One turn or mirror swaps these rows in pairs. Which row does each one swap with?
The rows were stretched afterwards, more along some directions than others.
vuzo: [-11  10   9  -7  -6   6  11  -9  11  -4  17   3   8  -9   1  11 -11  13
 -12  -8  -3 -16  -2   8  -5  -4  11]
Duz: [ 10 -30   3   8  10   6 -12   9  -2  -2  -1   4 -10   8  14  -5  13 -26
   4 -16  -1  12   1  -9  22  13   8]
diso: [ -5 -17  11 -11   3 -12  -3   1  -6   0  -8 -11 -14  -5  10  15   1  -8
  -1 -16   0 -12 -17  -8 -21 -18  18]
Zag: [  5 -18   9   8  -8  -2 -17   9  -5 -10  -5 -14  20  -1   5   2   4 -15
 -14  10 -14   1 -16 -18  -4  17   7]
Mopez: [  0  -4   7  12   5 -11   4  -2   6 -13  14  10   2  13  -1 -13  25  -5
   5  13 -11   2  20 -16  -6   6  26]
Vidug: [ 16  -5  17  -1   2  11 -16   5 -14   5 -32  -9  -1 -15  11 -16 -12 -24
   1   0   3   8 -10 -11  33 -17  -8]
feg: [  7  -7   0   4  11  -5 -14 -11  -2 -18   8   2   8  16  11 -13  35 -10
  14  15   3   0  17 -20  -7   1  22]
bez: [  5 -12   5  36 -14  16 -24  17 -10 -18 -25   1  -4   5   3 -10   7 -19
  -5 -32 -13   9 -42  -3  29 -18   9]
vob: [  4 -16  -8  33 -17   3  -9  23 -10 -15 -23  -5 -10   1   4 -10  11 -22
 -15 -26 -28  15 -30  -7   6 -15   4]
rigif: [-10   4   8  -9  -3  10   6   7   7  -9  -4   0   9 -10   4   9 -13  11
  -4  -3   5  -8  -1   0  14 -17   2]
lunu: [  2 -13  14  -1   0 -14  -9  10  -5   0 -19  -2  -6 -13   7  12   8 -20
   0 -19 -16 -15  -8  -5  -5 -28  15]
Kuf: [ 14 -24 -10  35 -10  16 -17  31  -5  -9 -25   2   0   6  -5 -15   4 -11
  -6 -22 -22  23 -31   8  20 -22  -2]
nal: [-10 -13   7  -4  -8 -20 -11   6  -3  -5 -10 -10  -1  -5  17   9   6 -18
  -4 -21 -14 -16 -11 -14 -11 -25   7]
Gotu: [  9 -16  -4  30 -18   9 -21  23  -9 -15 -18  -5  -8   4   7 -17  -1 -21
  -8 -14 -28  17 -37   6  14 -24   8]
vosa: [ -2 -21  -6  23 -24   5  -1  36 -12 -20 -14   3  -6  -6   5 -24 -11  -5
  -9 -17 -24  25 -27   6  15 -30  -1]
Ded: [ 29 -12   9  -3   4  21 -15  10 -18  12 -34  -3  -7  -8  -6 -12 -12 -21
   1 -19  -4  17 -28   2  12 -22  -8]
Sefu: [ -1 -32   4  -4   4   8  -7  10 -10 -12  -5   4 -21   4  14 -17  18 -14
   3  -9   1  14   7 -13  22  -3   5]
Todir: [ 20  10 -12  28  -7 -12 -14 -15  -4   7  -5  17  12   5 -18 -16  12  -6
   0  -8  -4  -8 -11   1 -20   2  -7]
fuven: [ -4 -19 -12  28 -21   4 -16  25  -9 -16 -27  -6  11  10  20 -11  12 -24
 -10 -19 -19  18 -32  -8  29 -20  -7]
luvub: [  4  -3   5   9   7  -2  -9  -9  -2 -11  11  14  13  15  -9 -17  29  -8
   8   2  -7  15   1  -7 -15  13  14]
Tameb: [  7  -5 -15  27  -5 -10 -14 -15   0   4  -8  10  20   5 -18 -13  13  -3
  -8  -8  -4   7 -14   1 -28   3  -5]
kan: [-14  -9  17  -4  -5 -12   2  15  -9 -12  -9  -8 -14 -13  10   4   3 -10
   1 -16 -10  -2 -23  -9 -11 -23  14]
rafeg: [ -3 -12   9 -12  -4 -10   2  18  -2  -3 -12  -1 -18 -13   8   8  -2 -10
  -9 -24 -12  -8  -7  -8  -5 -21   2]
taz: [  0   0  14  10   6  -6 -14 -17   5  -2   6 -15  -4  -7  -2   3  -4  -4
 -11  13  -8  -4 -11 -10  -9  26   9]
munem: [ 15   3 -21  25   0 -12 -13 -15  -4   7 -13  12  18   8 -14  -4  13  -2
  -1  -3  -1  -1 -15  -2 -21   1  -4]
Vuna: [ 23 -11   1  -1   5  -3   4  10  -1   2 -17   7   7   0 -32  -7  28  -7
  11 -20 -22 -11  11  -8 -25   6 -12]
Taf: [ 10  -1  26   4  13   0 -12  -3  -9 -15   5 -10   2 -13  12   6   3 -15
  -4  20  -3 -12  -4 -26  -8  16  20]
lize: [ 26  -4  25  10  17  11 -31  -6 -23   8 -41  -2  -6  -8  -6  -7  -2 -24
   4 -11   7   7 -28 -14  28 -14   9]
diten: [ 12   0  14  12  13   4  -9   5   9 -24   8  -3   0 -14  12  -2  -8  -7
  -2  14  -2   4  -3 -18  -4  20  17]
Tib: [ 25   5  11  -1  11   7 -15   8 -15  10 -28   5  -4 -13  -3 -11 -15 -19
  -4  -4   0   6 -18   8  29 -15  -7]
giz: [ 13  -5  20  10   4  -2 -16  -6 -14  -7  -2 -15 -13 -10  15 -10   7 -13
  -1   3 -13  -9  -6 -27  -4  18  16]
Vabo: [ 12   4   2   8  10  -6  -9 -10  -5  -9   5  10   7  11  -3 -18  20   1
  12  15  -5   5  12  -4   2  -1  19]
vite: [ 10  -3  18  -4  17  15 -22   7 -11   2 -40  -9   5  -1  10   0   1 -17
 -10   1  12   8 -22 -13  34  -9   4]
Gab: [ 16  -3  15   2  17  12 -13  -2 -16  14 -31   1  -6  -4 -13  -6 -14 -14
   4 -15  15   8 -28   7  18 -12   5]
pume: [ -4   6  19 -13 -13   9  12  -6   1  -6   9  -3 -11 -14   2   3 -13  10
  -6  -3  -9 -16   8  -3 -13 -17  10]
Fuvok: [ -7  11   7  -8 -12  15   3  -6   3  -8   9   1   1  -4   9   2  -8  13
  -2  -9   6  -9  -7   4  -2 -20   7]
Gigin: [ 13 -16  18   2   7  14 -10   6 -15   1 -30  -5 -10 -13   2 -19 -15 -10
  -2  -5   8  26 -20  -5  10 -23   0]
linu: [ -8  -7  -7  23 -19   6 -18  39  -2 -24 -20   3   9  11  14 -10  13 -14
 -15 -15 -20   7 -28  -5  33 -18   6]
mik: [ 15 -10   3  -1   6  -5  -8  20   3 -11 -25  11  15  -7  -8   8  17  -5
   2 -17 -27  -3   8 -14 -15 -11  -3]
giten: [ 21  -8  24  -2  17  19 -24   5 -19  15 -36  -4  -8 -18  -6  -5  -7 -30
   1 -16   1  17 -21  -7  16  -8  -8]
vof: [  1 -31   7  11  15   0 -13  21  -2 -18  -7  -1 -11  10  10  -4  25 -26
   2  -3  -7  12  -5  -8  13   8  12]
zolan: [ 26  -1  18  22  14   8  -5 -11   1  24 -16  -4  -2  -8 -23  -3 -17  -5
   7  -5  -8  -7   8  14   9  22 -14]
Sunop: [  4  12 -13  26 -11 -10 -10 -11   4   7  -6  16   3   8  -5  -7   1  -1
  -8 -12   2  -4 -10  -9 -24   4  -7]
bera: [ 10  -5  12   6  -5  -2  -8   1  11  -7 -11  14  13   2 -11  -7  23  -4
  -6 -39 -28  -2  13  -8 -17   8  -7]
Sezef: [  7 -33  -1   0   5   0  -6  13  -2 -11   4   8 -14   8   1 -15  16 -14
   8 -14  -7   3  12   1   8   3  10]
Teba: [ 22  -3  12  -4  12  15 -21  12 -12  -4 -35  -4  -4  -6  -8   0  -9 -18
 -12 -16  -3  20 -31  -2  21  -6  -4]
sikab: [  0  -1  -4  16  10 -13  -9  -2   5 -19   1   8  14  15   3 -13  22  -2
   6  20   3   8   8 -17   7   4  21]
Zopep: [ 23 -11   8  25  13   9   3   7  -3  17 -30 -14  -6 -12 -25 -16 -18   0
   4   8  -8   1   9  14  13   8  -9]
dufe: [  1 -15  -8  35 -13   8 -22  28   0 -14 -21  -1  -6  18  19  -5  15 -22
  -7 -20 -14  10 -27   1  23 -18   0]
lupo: [ 16   1  -8  17  -5  -3 -22 -21  -7   1 -22  14  16   8 -11  -4  22  -6
  -3  -8   5   0  -4 -10 -16  -5  -5]
papu: [  9 -15  -2  22 -10  10 -24  34  -8 -33 -29  -7  -8   9   7   1  19 -23
  -9 -11 -18   7 -31 -12  12 -25  12]
lamel: [ 10  -1   8   9  18 -12 -11 -10   7  -3   9  13  10  16  -5 -10  33  -8
  17  11  -4  -6  27 -16 -11  12  21]
Mula: [  8 -32   3   1  11   5  -7   4  -2  -9   0  -6  -6   9  14 -11  14 -25
   4 -11   2   5   8 -10  18  11   2]
sos: [-15   5  18 -13  -5  10   5  -4   8  -3  11   8   9  -8  -1   7  -5   5
  -9  -8  -2  -4  -2   5  -1 -12   8]
giful: [ 12 -10  16  -4   1   8 -18   1 -10   2 -26   2   9  -5  -6  -5  26 -12
   2 -41 -18  -6 -10 -10 -15   0 -11]
gos: [ 26   5  17  19   5   5   7  -2  -5   8 -10  -4   0 -15 -21  -4 -22  -3
   6   2 -10  -2   9   7   6  21  -4]
zogov: [ 24 -21  12  -4  -3  -2  -1   5   4   4 -33  -5  19  -3 -22  -8  14  -5
  -9 -20 -26  -3  16  -6 -12   6  -8]
vome: [ 27   3  12  16  11   8   1  -5   4  18  -9  -1  -5 -16 -21  -9 -23   0
  15   3  -3  -9  18  11   5  15 -10]
Vavo: [  5   4 -22  20  -9  -6 -14  -4  -7  16 -17  11  16   2 -15 -15  -3   2
 -11 -14   5  12 -32   2 -13  -4 -18]
rimu: [ -5  -8   8  -4  -3 -11  -8  12  -3   1 -12  -5 -17 -12  16   2  -7 -10
  -1 -19 -10 -15 -20  -9  -4 -29  12]
numar: [  8   0  12   9   7  -4 -22 -21  -2 -10  11 -10  -1  -3   6  10   6  -6
  -5  -3   1  -2 -11 -21  -4  25  13]
dok: [ -8   7   9 -17 -10   4   7  -5   3  -3   9  -4   3 -12   7   7 -14  11
  -5 -16  -8 -11   1   3  -3 -15   3]
Zeg: [ 29  -6  17   0  13  -4  -8  -5  -4 -10 -21  -1   5  -7 -25   4  33  -8
  14 -20 -16 -20  18 -12 -20  -3   5]
zemip: [ 29   2  15  11  11   7 -16   4 -11  11 -27  -3  -4 -22 -14 -16 -25  -9
  -2  -3  -3  16 -29   6  11 -20   3]
Fesi: [ -4 -17 -11  29 -14   7 -19  16  -9 -14 -16   5 -12  15   7 -11   6 -12
  -5 -16  -4   4 -28   0  21 -25  14]
faf: [  5 -32  -1   8  16  10 -17  18  -5  -8 -10   1  -7  11  12 -14  17 -24
   9 -11  -2  11 -13  -3  24   3   8]
bura: [ 27  -7  14  11  12   3  12  -2  -1  25 -14  -9  -4 -21 -28  -6 -27   0
   7  -2 -10  -5  20   5  -8  16 -13]
genez: [ 24   1  13  17  19  11   1   1  -5  11 -19   5   6 -10 -28  -7 -14  -7
   6   7  -5  -4   7  17  10  18 -10]

taz pairs with Vuna
vob pairs with giten
numar pairs with Zeg
vof pairs with rafeg
rigif pairs with sikab
Ded pairs with Gotu
zogov pairs with Zag
Vidug pairs with fuven
giful pairs with giz
Mopez pairs with sos

One turn or mirror swaps these rows in pairs. Which row does each one swap with?
The rows were stretched afterwards, more along some directions than others.
les: [  3  -6   8  17  -6   7   9  -2 -17  -4 -17   5   2   5  -8 -14 -13   1
  -8  -7   1 -14]
nibi: [  1  32  -5 -18   5   5   0 -13 -15 -14 -16   7  -5  14  -2  -5 -12  -2
 -21 -20  -3  -3]
zota: [ 15   3   6  -9  -1  10 -19   0  -1  -5 -24 -16 -16  -9  -7 -14  -4   2
  -6  21 -14  -4]
fopu: [  6   7   4   5  10  -9   0   2 -16   9  14   0 -10   5  12  11  17  -3
  -8 -15   2  -4]
Ris: [  5 -12   3  13  -8  -6  14  16  -6 -15 -11  11   3   7 -12 -11 -11  -2
 -19  -3  -2  -2]
Fet: [  4   2   6   2 -10  15  10  19 -16   0  -8  -8  -4   4   3   4 -14  -5
   0  27   1  -7]
meza: [  2  -9   6  15  -3  11  -4  -6 -18   6 -10  -3   5  -5   6 -17 -12  -2
   4  -7   2  -9]
Suse: [  2   5   7   4  -4  -5  10  16 -20   7  12  -2 -11   8  12  13  -2  -7
  -4   5   6  -9]
gosim: [ 13   8   5   8  -7  -2  -5   1  -6   2 -16 -13  -2  -8  -1  14  -9  -9
  -3 -19   1  12]
vifu: [ 14   3   8  -8  -6  15 -22  -2   2  -2 -21 -20 -12 -12  -2 -15  -8  -2
  -1  30 -15  -4]
busu: [-10   9   6  16   1  -2   1  -9 -12  -9  -2  -3  -2  20   0  -2  -9  -9
   7   1   7  -4]
Vav: [  5   1   5  -1 -11  17   4  14  -7   0  -9 -13  -3   3   3  -2 -17  -4
   3  33  -2  -4]
zosuf: [  3  -6   2  10  -6  14  -1  -4 -21   7 -11  -6   7 -11   3 -13 -13  -1
   0  -7   9  -9]
lipa: [ 12   7   4   1   2   2 -19   3  -1  -8 -10  -9  -3   4  17  15 -11  -4
   7 -16 -14  18]
vev: [ 11   5   3  -9 -11  26  -8   3  -6  -3 -22 -17  -2  -4  -7  -9 -16  -1
   3  31  -8  -5]
lur: [  2 -10   6   2  -3   8 -11  -2   2  -5 -10   6   4  -4 -13  11  -7  -2
   7 -19 -11   5]
Feme: [  4 -11   2   3   3   0  -6  -5  -5  -3  -9   8   0   1  -9   5  -5   0
   8 -30  -8   6]
Zuvi: [  4  10  -3  -7   8  -6   4 -13 -17   0  -6  10  -8   9  -4   1  -6   0
   5 -36  -4  -3]
Vogo: [ 11   1   5  -3 -10  24  -1   8  -7   0 -21  -9  -2  -4  -8  -9 -18  -1
   8  33  -7  -9]
Midib: [  8   1  11  -9  -2  -9 -19  -9  -5  -5  -1  -9 -24  -3   6 -11   3  -4
 -24   6  -6 -14]
Gufas: [  4  12  11   9 -18  25  -4  -3  10  -5   1  -1   3   4   2   9  -7  -1
 -14  14   4  -1]
bigu: [  4   0  12   4 -10  15   6  17 -11   2   0  -6  -4   6   7   3 -15  -9
  -2  28  -2  -6]
Ripum: [ -4   8  10   2 -19  -8  -6  -6  -2 -12  13   0  -5  10  15   7  -6  -8
 -34   3   4 -15]
firir: [ -4  11   9   1 -17  -3  -3  -7  -6 -12  17   2  -7  11  14   9  -4 -10
 -35   1   3 -16]
Lavif: [  1  -9   7   0  -4  -2 -12   4   0  -6 -16  -6   8 -22   2   9 -11 -11
  -6   6  12   0]
kirok: [ 10  -8  -2  -1   0   8 -10  -1 -13  -4  -1  -3  -1  11  16   7  -6   0
  14   9  14  17]
Zaz: [  0 -16   7  18  -3  -3  13  11  -6  -9  -8  12   1  12  -6 -12 -13   0
 -11  -5  -1  -5]
riges: [ 16  15   8  15 -14  24  -1  -4  10  -5 -10  -5   0   0  -1   5  -2   3
  -3  11   0  -2]
Folen: [  7  -1   7  -6 -11  23   1   9  -7  -5 -15  -9  -2   1  -2  -7 -23  -3
   5  30  -6 -10]
poz: [  9   5   4  -3   4   1 -21   4   0  -9  -8  -6  -2   7  18  15 -12  -3
   7 -20 -15  19]
fese: [ -5   4  10   6 -21  -5  -6  -5  -2 -12  10   1  -4   7  12   6 -10 -10
 -33   4   5 -14]
tutev: [ 10  -8   6  14  -5   1  13   3 -11  -8 -12   8  -1  10  -8 -18 -13   3
  -8  -3  -6 -11]
kasup: [ -4 -10  12   2   1   0 -13  -1   0  -5 -15  -1   8 -17   2   8 -12 -11
  -3   6  14  -3]
pur: [  6  -5   3   0 -10  22   4  13 -10  -3  -9 -12   1   4   5   1 -17  -2
   8  29  -3  -4]
lare: [ 16 -11  -5  -5  -5  17 -16  -6 -16   7 -12 -14   5 -12  23  -8 -11  -1
   7   0  10  10]
vope: [  3 -16   6  14  -5  -6   7  15  -5 -14 -10   9   3  10  -4 -12 -16  -7
 -12   0  -6   3]
nozo: [  3  -7   3  -4  -6  -4 -11   9   4  -9 -17  -4   6 -17   4   4 -15 -11
 -13   3   6   7]
Pip: [ -9  26   9 -14  15   0 -12  -1  -5   1   9  13 -10   5 -11  10   1  -4
 -12 -24  -7  -3]
Galud: [-15  17   6  11   0   3   2 -10  -8 -12  -1   1   2  11  -8  -6 -11  -9
   5   0   7 -17]
Mave: [  3  -9   8  16  -6  -6  15   7  -7 -11 -10  12   0   9  -9 -15 -14   1
 -15   2  -1 -11]
det: [  9   5   5  -3 -11  26  -6   7  -5  -5 -19 -14  -1   0  -3  -7 -19  -3
   6  29 -10  -7]
pega: [ 12  12  -1   3   7  -4 -11  -9  -7   7   5 -10   3   0  17   8  18  -1
  -6  -7  -6  -1]
madi: [ 22  12   6  -4 -18  10  11  -9 -14  -6   3 -10 -17  -3 -12  10   6  -3
 -22 -13  13  -3]
Vil: [ 10  11   0   3  12  -9  -7  -4 -10   6   5  -1  -1   1  13   9  18   1
  -7 -13  -4  -3]
zam: [  2  31   5  -4  -3  -5  -2 -13  -9  12 -10  -1  -2   0  -4   2  -7  -1
   1   1 -12 -11]
Gup: [ -2  -6  19  -2  -1   8  -9 -13 -11 -12  -3  -5   1  -7   4  11 -11  -5
   1   9  17  -9]
Govos: [  5  30   5 -13  -9   0  -6 -11  -3  10  -8  -5  -8  -5  -1   2  -8  -2
  -6   6 -12 -12]
Kenav: [  4  -9   5  19  -9   4  10   3 -13  -6 -17   5   5   4  -8 -16 -15  -1
  -7  -2  -6 -16]
bir: [ -5  21  17  -6   3 -12  -6  -4  -5  -1  23  12 -12  -2  -9   5  -4  -7
 -11 -14   5  -9]
gaben: [  6 -15   0   0  -5 -10  -2  20   4 -16 -12  10   3   0  -3  -1 -14  -5
 -16  -6  -3  10]
morit: [ 15  22   3 -19 -13   3  -2 -11   5   0  -6  -2 -13  -7  -9   4  -6   0
 -18  -7 -10  -8]
Mune: [ 18  19  -1  -7   2   3 -13 -21  -5  -7  -3 -10   9   5  16  -1   6   8
 -10  -1  -7   3]
Kulom: [ -3  21  18  -8   1 -14  -6  -3  -5   0  24   8 -14  -1  -8   5  -3  -5
 -10 -12   6  -7]
nako: [ 11  -5  -2   2  -1  10 -11  -2 -15  -1   0  -3  -3  12  17   7  -6  -1
  14  11  10  16]
vonel: [ 14  -6  -2   1  -4   8  -7  -3 -13  -6  -7  -2  -1   8  13   5  -9  -3
   8   9  13  17]
livul: [  4  -5   9  18  -5   3  10   1 -13  -6 -12   8   0   6 -12 -17 -14   0
  -5  -3  -1 -14]

Gufas pairs with busu
zam pairs with lur
madi pairs with nibi

